In the data rows, the value 128 means zero.
Here is a table of points, one per row:
[125 153 105 164 118 145 101 124 186 138 142 127 112  85 124 150 142 141
 117 113 109  84 137 112 142 176 133 150 117  67 150 147 148 103 112 140
 136 156 136 124 153 135 132 109 115 117 147 170 118 128 130 119 110 146
 159 153 177 140  99 123 122 145 113 156]
[126 147 129 163 138 112  80 148 134 135 120 161 157 102 130 102 133 134
 146 151 126 180 128 129 165 124 126 117 105 110 114 173 142 130 169 110
 138 155 137 113 142 123 123 181 132 171 132 159  84 125 122 120 104 115
 138 139 147 121  75 157 117 115 118 119]
[122 112 109  98 150 149 130 102 105  91 129 164 131 139 127 139 124 104
 123 201 132 122 159 125  73 113 147 120 153 139 123 105 148 122 119 153
 121 112 110 155 133 146 111 146 120 149 107 109 117 137 125 147 161 186
 158 136 122 181 116 128 135 130 143 128]
[137  94  83  87 144 123 153 159  72  83  77 126 126 132 140 140 106 128
 135 164 136 107 150 140 105 135 145 145 138 129 111  93 112 114  92 151
 115 112 137  92 114 123 134 126 152  86 108  60 115  69 150 149 133 106
 117  83  98 149  61 123 115 107 167 105]
[128 128 110 147 143 149 108 139 150 134 119 122 136 120 142  83 105 111
 147 150 159 142 108 119 147 112 131  96 121 124  92 137  69 159 124 137
 122 106 151 100 107 145 163 105 156 144 146 160 113 168 118  66 120 148
  97 118 145 117  98 141 105  85 137 120]
[170  70 131 101 146 107 164 119 111 136 162 141 140 106 132 112 131 107
  88 113 133 125  92 129  95  98  94 112 120 122 122  97 180 126 126 111
 119 138 128 127 139 120 142 108 123  93 122 103 142 120 157  99 120  99
  99 140 103  92 178 112  79 109  80 133]
[140 154 139  90 107 127  75 135 139 107 130 128 123 107 108 150 145 106
  67 139  91  97 125  92 129 111 193 149 147 143  86 126 150 105 136 144
 134 156 114 129 151 180  85 177 110 132 177 113 146 130 110 155 129 111
  86 102  71 177 190 182 132 175 153 120]
[118 161  95 128 165 103 160 116  95 114 131 170 104 157 113 146  71 165
 140 171 150 125 171 122 143 103 156 148 126 130 145 123 140 124 124 150
 122  81 154 113  93 135 136 114 164  54 142 147 112  80 114 170 138 153
 150 166  90 123 104 133 160  87 154  89]
[137 114 107 147 144 112 130 107 175 128  97 111 131 153 125 139 136  97
 124 132 115 159 118 109 179 152 125 116  97 170 141 139 110  99 129 120
 133 131 147 136 131 142 142  85 119 168  99 165 129 132 119 120 177  96
 162 124 166 109 108 117 121 139  89 169]
[122  93  57 119 101 117 128  91  64  80  84 111 122 117 151  91  98 130
 105  81  97 129  98 110 141 167 118 104 105 132 143 125 117 122 142 131
 132  74  88  95 110 150 107  74  75 179  67 145  99 133  96  64 108 126
 148 122  95 119  70 108 163  99  81  85]
[163 155 100 156  88 126 120 137 111 121 149 159 123 151 147 121 128 129
 148 129 158 168 121 133 150 139 166 164 143 138 128 137 137 149 104 126
 134 166 122 127 109 120 160 139 122 168 135 144 160 142 107 101 157 178
 126 131 166 179 136 142 160 141 146 127]
[120 143 158 148 115 151  97 157 128 137 167 107 110 107  84 124 132  96
 130 125 132 102 119 150 133 134 127 109 137 138 114 154 130  90 130 106
 133 168 112 170 127 136 102 123 108 110 134 111 135 118 167  82 126  90
 136 143  95 113 102  99 129 118 133 127]
[148 127 144 129 123 150 151 139 147 143 133 108 112 163 137 111 105 116
 143 142 136 132 183 161 128 150 124 163 141 149 123 149 147 164 152 154
  88 116 118 120 158 116 138 134 151 123 151 125 145 123 155 202 106 119
 131 167 151 143 203 103 169 139 125 123]
[148 105 122 173 144 164 143 134 198 163 120 127 137 122 112 149 141 105
 123 113 144 177 103 138 162  78  94 130 137  96 174 174  99 139 112 109
 125 118 142 121 125 104 140 131 144 160 149 112 139 126 140 118 109 136
 128 155 163 131 122 165 134 138 155 143]
[108 158 119  95 108 162 148 159  82 142 128 148 150 142 139 150  99 113
 127 158 136 127 140 131 121 140 132 156 108 137 139 115 147 131 115 153
 179 120 124 113 126 133 112 122 110 125 158 121 133 154 141 194 111 136
 144 125 122 124 184 114 113 154 174 149]
[129 112 160  80 108 112 126 108 163 167 137 105 149 134 158 140 119 113
 129  95 116 127 134 118 125  78  76 115 127 118 184 114 115 141 118 143
 136 169 133 154 101 123 143 142 138 123 128 117 125 151 164 104 162  95
  97 140 123 116 135  86 159 120  99 129]
[111 101 138 103 140 124 114 137 123  87 184 126 124  91  94  66 165 147
 108 128 152  86 100 117 158 184 112 134 174 119  82 150 103  78 130 138
 150 137 140 155 109 101  48 194 108  55 169 133 102  95  89 111 127 104
 118 125  91 104 151 127 121 131 146  94]
[115 104 159 121 127  91 120 121 109 178 163 113 120 114 157 140 135 120
 166 125 101  87 117 135 121 137  83 128 103 114 113 131 115 107 109 119
  93 116 149 169 142 122 128 127 107 144 137  99 152 130 134 113 116 110
 103 152 125  76 132 177 136 135 116 152]
[125 152 174 110 116 136 142  67 124 158 130 129  93 115 140 147 151 150
 134 115 140 127  93 130 119 139  97  93 150 148 111 146 157 135 105 148
 135 150 119 113 138 130 134 112 147 100 113 118 123 129 128  87  97  80
 121 138 142 131 135 107 117 164 134 156]
[142 129 153 183 124 109 118 139 187 154 164 126 152 130 165 150 119 154
 121 119 154 146 120 169 154 127 127  86 107 149 137 131 114 171 129 120
 134 123 127 120 133 110 165 146 136 149 125 132 148 136 144 163 132 135
 112 136 121 128 105 132 135 149 133 182]
[101 116 126 152 135  99  88 110 103  68  95 106 128 144  74 118 129 134
 147 131 128 130 125 132 165 124  88 112 117 133 150 122 122 148 104 105
 105 110 149  82  75  96 150 114 121 186 107 146 100 158 114 115 112 162
  79 111 139 131 114 121  87 108 117 123]
[118 142 149 131 159 143 113 128  96 130 134 136 126  64  95  90 118 114
 122 104 133 116 121 168 112 149 125 143 133 109 121 108  96  90 130  95
 126 132 106 170 137 139 129 184 133  66 156 148 126 106 104 176 143  78
 162 123 102 172 167 150  95 148 140 106]
[132 108 190 107  81 131 161 125 154 159 146 121 125  99 152 148 123 156
 119 124 131 125 137 136  94  81 121 172 146 129 122 107 139 107 109 107
 138 125 137 143 134 130 162  98 163 152  89 103 131 128 142 156 133 115
 145 103 118  73 208 122 139 124 107  99]
[149 177  95 136 132 125 182 133 127 140 112 107 134 177 124 129 173 154
 125 150 138 113 152 120 108 192 163 159 120 137 180 122 132 128 187 123
 120 103 101 170 133 191 137 100 130 161  96 179 140 146 116 100  93 157
 138  97 136 134  81  95 155 171 116 143]
[ 88 125 151 118 156 115 154 171 110 130 110 148 137 133 126 126 125 157
 147 144 148 127 162  96  82 111 178 141 116 117 167 119 136 146 128 136
 126 136 110 111 166  86 120 116 144 136 135 135 166  94 143 170 126 120
 145 113 132 159 185 112 179 125 140 160]
[141 136 135 106 104 130 144 105 138 161 158 117 147 147 100 135 139 115
 144  89 113 114 115 134  83 111 106  82  99 122 103  84 129 105 123 114
 136 149 110 125 109  82  97 135 150 119 144  70 122 101 104 121 104 111
 132 134  91  94 148 120  93 106  83  94]
[123 113 101 120 106 140 115 125 105  87 116 138 121 142 130 120 153 129
 126 132 141 110 171 121  76  92 141 142 114 134 108  82 150 120 146 161
 133 114 130 108 131 155 109 147 129  93 108 111 135 132  99 169 167 106
 128 101 132 110 121 120 129 130 207  99]
[110 141  81 132 118 122 119 158 141  91 112 123 104 157 152 137 139 145
 130 109  93 129 123  95 122 170 130 116 164 157 127 148 134 152 160 112
 124  73 114 157  99 115 125  81  68 139 110 155 118 151 110 100 120 106
 140 119 161 153  79 145 114 105  95 129]
[112 106 174 120 131 125 163 118 143 159 104  99 129 137 115 141 121 145
 149  88 117 154 150 144 111 118 122 108 153  65  99 122 135 156 125 119
 154 151 141 130 159 161 127 124 117 112 116 101 147 147 131 126 156 126
  92 145 131 114 144 113 130 155  92 152]
[127 170 167 155 148 141 136 114 157 150 115 152 159 139 148 126 138 126
 131  95 107 146 100 137 158  93 139 171 134 166 133 137 126 169 119 127
 120 134 165 107 167 117 122 161 125 139 149 120 159 136 143 141 141 209
 139 113 160 146 113 133 115  94 134 161]
[134 121 107 149 151 127  85 142  91  94 101 109 108 144 125 147 123 128
 108 137 105 154  97 117 167 129 150  86 116 128 125 152  88 139 161 109
 105 137 116 119 117 103 145 116 150 114 115 155  86 147 154 110 130 209
 141 114 154 109 104 160 109 120 141  95]
There is one direction along which these points spread out most. How many in every 100 of the points above lie lower along it than each point below? Answers are rounded to whole numbers. More than half of the points above lie lower than the first one.
[125 153 105 164 118 145 101 124 186 138 142 127 112  85 124 150 142 141
 117 113 109  84 137 112 142 176 133 150 117  67 150 147 148 103 112 140
 136 156 136 124 153 135 132 109 115 117 147 170 118 128 130 119 110 146
 159 153 177 140  99 123 122 145 113 156] 65
[129 112 160  80 108 112 126 108 163 167 137 105 149 134 158 140 119 113
 129  95 116 127 134 118 125  78  76 115 127 118 184 114 115 141 118 143
 136 169 133 154 101 123 143 142 138 123 128 117 125 151 164 104 162  95
  97 140 123 116 135  86 159 120  99 129] 45
[148 127 144 129 123 150 151 139 147 143 133 108 112 163 137 111 105 116
 143 142 136 132 183 161 128 150 124 163 141 149 123 149 147 164 152 154
  88 116 118 120 158 116 138 134 151 123 151 125 145 123 155 202 106 119
 131 167 151 143 203 103 169 139 125 123] 29
[127 170 167 155 148 141 136 114 157 150 115 152 159 139 148 126 138 126
 131  95 107 146 100 137 158  93 139 171 134 166 133 137 126 169 119 127
 120 134 165 107 167 117 122 161 125 139 149 120 159 136 143 141 141 209
 139 113 160 146 113 133 115  94 134 161] 58
[148 105 122 173 144 164 143 134 198 163 120 127 137 122 112 149 141 105
 123 113 144 177 103 138 162  78  94 130 137  96 174 174  99 139 112 109
 125 118 142 121 125 104 140 131 144 160 149 112 139 126 140 118 109 136
 128 155 163 131 122 165 134 138 155 143] 68
[123 113 101 120 106 140 115 125 105  87 116 138 121 142 130 120 153 129
 126 132 141 110 171 121  76  92 141 142 114 134 108  82 150 120 146 161
 133 114 130 108 131 155 109 147 129  93 108 111 135 132  99 169 167 106
 128 101 132 110 121 120 129 130 207  99] 23
[122  93  57 119 101 117 128  91  64  80  84 111 122 117 151  91  98 130
 105  81  97 129  98 110 141 167 118 104 105 132 143 125 117 122 142 131
 132  74  88  95 110 150 107  74  75 179  67 145  99 133  96  64 108 126
 148 122  95 119  70 108 163  99  81  85] 97
[ 88 125 151 118 156 115 154 171 110 130 110 148 137 133 126 126 125 157
 147 144 148 127 162  96  82 111 178 141 116 117 167 119 136 146 128 136
 126 136 110 111 166  86 120 116 144 136 135 135 166  94 143 170 126 120
 145 113 132 159 185 112 179 125 140 160] 26
[134 121 107 149 151 127  85 142  91  94 101 109 108 144 125 147 123 128
 108 137 105 154  97 117 167 129 150  86 116 128 125 152  88 139 161 109
 105 137 116 119 117 103 145 116 150 114 115 155  86 147 154 110 130 209
 141 114 154 109 104 160 109 120 141  95] 87
[163 155 100 156  88 126 120 137 111 121 149 159 123 151 147 121 128 129
 148 129 158 168 121 133 150 139 166 164 143 138 128 137 137 149 104 126
 134 166 122 127 109 120 160 139 122 168 135 144 160 142 107 101 157 178
 126 131 166 179 136 142 160 141 146 127] 71
[125 152 174 110 116 136 142  67 124 158 130 129  93 115 140 147 151 150
 134 115 140 127  93 130 119 139  97  93 150 148 111 146 157 135 105 148
 135 150 119 113 138 130 134 112 147 100 113 118 123 129 128  87  97  80
 121 138 142 131 135 107 117 164 134 156] 48
